Some points, each followed by its number:
-1.5:-0.4:1.8:1.1:-0.8:-0.4:1.2:1.4:0.3:0.3:-0.5:-1.2:-0.7:0.7:0.2:-0.4 0
-1.0:-0.5:0.1:0.0:-1.5:0.1:1.6:0.2:-0.1:-1.3:0.7:-0.7:-1.1:-0.6:1.3:0.4 1
0.5:-0.1:-0.9:0.3:-0.1:0.7:1.3:-1.3:0.0:-1.8:-0.2:-0.1:1.3:1.5:0.1:-0.6 2
2.6:0.5:-0.4:-0.1:0.3:0.2:0.0:-2.0:0.8:-1.4:-0.1:0.4:1.1:0.4:-0.5:-0.3 3
0.1:-1.5:0.4:0.4:-1.1:0.2:-1.4:-1.3:1.5:-0.2:0.3:1.6:0.3:-1.1:0.6:0.2 4
-0.6:0.1:0.8:0.2:0.3:1.2:-1.0:-0.3:1.6:0.6:1.5:0.3:-0.2:-0.1:-0.5:-0.1 5
0.7:-1.6:-0.2:0.6:0.4:0.5:-1.8:-0.5:0.7:0.7:0.7:0.6:0.6:0.0:-0.7:0.9 6
1.4:2.6:-1.6:-0.2:0.1:-1.2:0.9:0.1:-2.0:-1.3:-0.4:0.4:0.6:2.2:-0.5:0.1 7
-0.4:-0.5:0.0:-0.7:-0.1:-0.3:0.5:0.8:-0.2:0.0:-0.3:-0.7:-0.7:-0.1:-0.1:-0.1 8
-0.2:-0.4:-0.2:-0.4:0.6:-0.5:0.7:1.0:0.3:0.1:-1.2:0.4:1.3:-0.7:-0.6:0.8 9
1.5:2.5:-1.6:-0.2:0.2:-1.3:0.8:0.1:-2.0:-1.2:-0.3:0.3:0.6:2.1:-0.4:0.2 10
2.0:-0.6:-0.2:-0.3:-0.4:-0.7:-0.5:-0.3:-0.6:-1.1:0.2:-0.5:-0.9:1.9:-0.5:-0.9 11
0.4:-0.1:-1.1:0.3:-0.4:0.7:1.3:-1.3:-0.3:-1.9:-0.2:-0.1:1.3:1.8:0.1:-0.4 12
-0.9:1.9:-0.3:-0.4:0.1:-0.6:1.0:0.5:-0.7:0.3:-0.4:0.2:0.2:-2.0:0.6:0.8 13
0.2:2.4:-0.8:-0.4:-0.1:-1.2:1.5:0.6:-1.1:-0.6:-0.5:0.2:0.6:-0.6:0.3:1.7 14
-1.7:-1.3:0.6:-1.5:-0.4:0.0:1.2:0.3:0.4:0.5:-0.3:-0.5:-1.3:-1.4:0.2:0.4 15
0.0:1.3:-1.0:0.0:1.0:0.3:-1.8:0.5:-1.3:1.0:0.7:0.6:0.8:1.1:-0.3:0.3 16
-0.2:0.7:0.2:1.2:-0.6:-0.5:0.0:-0.5:0.7:0.0:-0.8:1.0:1.5:-1.1:0.7:0.7 17
-0.4:-0.4:-0.2:-0.3:0.7:-0.5:0.7:1.1:0.2:0.3:-1.4:0.3:1.1:-0.9:-0.6:0.8 18
-1.7:-1.1:0.5:-1.4:-0.4:0.2:1.3:0.2:0.4:0.5:-0.3:-0.5:-1.0:-1.4:0.2:0.6 19
-1.1:-1.4:2.1:2.5:0.3:1.8:-1.7:-0.9:2.1:2.0:1.4:-1.2:0.4:-0.3:-0.1:-0.6 20
1.0:0.3:0.1:1.1:0.0:-0.3:-1.2:-0.2:0.8:-0.2:-0.4:1.7:0.9:-0.2:0.2:0.2 21
0.0:1.0:-0.9:-0.2:1.0:0.2:-1.7:0.5:-1.2:0.9:0.6:0.4:0.5:1.1:-0.3:0.3 22
0.0:-0.6:-0.9:-1.0:0.0:-0.2:1.3:0.1:-1.3:-0.5:-0.2:-1.0:-0.8:0.3:0.2:-0.4 23
-0.2:-1.0:0.0:-1.1:0.2:0.0:-0.4:0.2:0.5:0.7:-0.2:-1.0:-2.3:0.8:-1.3:0.3 24
-0.7:0.1:0.9:0.1:0.4:1.0:-0.8:-0.1:1.5:0.4:1.4:0.3:-0.4:-0.3:-0.4:-0.2 25
0.4:0.3:-0.6:-0.1:1.5:1.2:-0.8:-0.7:0.6:0.6:-0.3:0.3:1.7:0.4:-1.5:1.0 26
New points follow, each followed by the number of its nearest point above.
0.9:0.4:0.5:1.0:-1.7:-1.2:0.4:0.1:0.4:-1.8:-0.3:1.0:0.4:-1.2:1.7:-0.6 -> 17
1.4:1.3:-0.9:-1.4:1.9:1.5:-1.6:-1.1:0.9:-0.1:1.0:0.6:1.2:0.2:-1.6:-0.1 -> 26
-2.4:0.5:0.1:0.7:0.3:-0.4:0.6:0.9:-1.1:2.3:-0.3:-0.2:0.4:-2.3:0.8:1.0 -> 13
-0.6:-0.6:0.1:-0.8:-0.2:-0.1:0.6:0.8:-0.1:-0.1:-0.2:-0.7:-0.7:0.1:0.0:-0.2 -> 8
0.7:2.5:-1.3:0.4:-0.7:-1.8:1.1:0.4:-2.0:-0.7:-1.9:0.5:0.9:-0.4:0.8:0.5 -> 14
0.6:0.6:0.2:1.0:-0.1:-0.2:-0.7:-0.7:0.2:0.1:0.1:1.0:1.6:0.3:0.1:0.2 -> 21
0.1:-1.5:0.6:0.2:-1.1:0.2:-1.3:-1.3:1.8:-0.3:0.4:1.8:0.5:-1.3:0.7:0.1 -> 4
0.1:-1.6:0.6:0.5:-1.3:0.2:-1.3:-1.4:1.7:-0.5:0.4:1.8:0.4:-1.3:0.8:0.0 -> 4
-0.7:-1.3:0.9:0.6:1.0:1.4:-1.0:0.8:0.8:2.0:1.1:-2.1:-1.5:0.9:-1.4:0.4 -> 24
0.6:0.3:0.4:0.7:0.0:-0.1:-0.9:-0.6:0.2:0.0:0.1:0.9:1.4:0.2:0.0:0.1 -> 21
0.3:0.5:-0.5:-0.3:-0.4:-0.9:1.5:-0.1:-1.0:-0.1:-0.7:-1.8:-0.6:-0.1:0.3:-0.4 -> 23
2.0:0.6:-0.8:-0.5:0.1:0.4:-0.2:-2.1:0.3:-1.6:0.6:1.3:0.8:1.2:-0.6:-0.3 -> 3
0.4:0.1:-0.5:0.0:1.3:1.1:-0.7:-0.7:0.5:0.6:-0.4:0.1:1.5:0.4:-1.4:1.0 -> 26
0.5:0.2:-0.1:-1.7:-0.6:0.9:-0.7:-0.6:1.9:-2.5:0.6:1.6:0.7:-1.1:0.3:-0.6 -> 4
-0.4:-0.5:0.0:-0.9:-0.2:-0.1:0.7:0.7:-0.1:-0.2:-0.1:-0.6:-0.6:0.3:0.0:-0.2 -> 8
0.2:-0.6:-0.9:-0.9:0.2:-0.2:0.9:0.2:-1.5:-0.5:-0.4:-0.9:-0.8:0.1:0.0:-0.6 -> 23
-1.0:0.5:0.0:-0.9:0.1:-0.8:0.9:0.5:-1.0:0.7:-0.9:0.6:-0.2:-1.6:0.6:0.1 -> 13
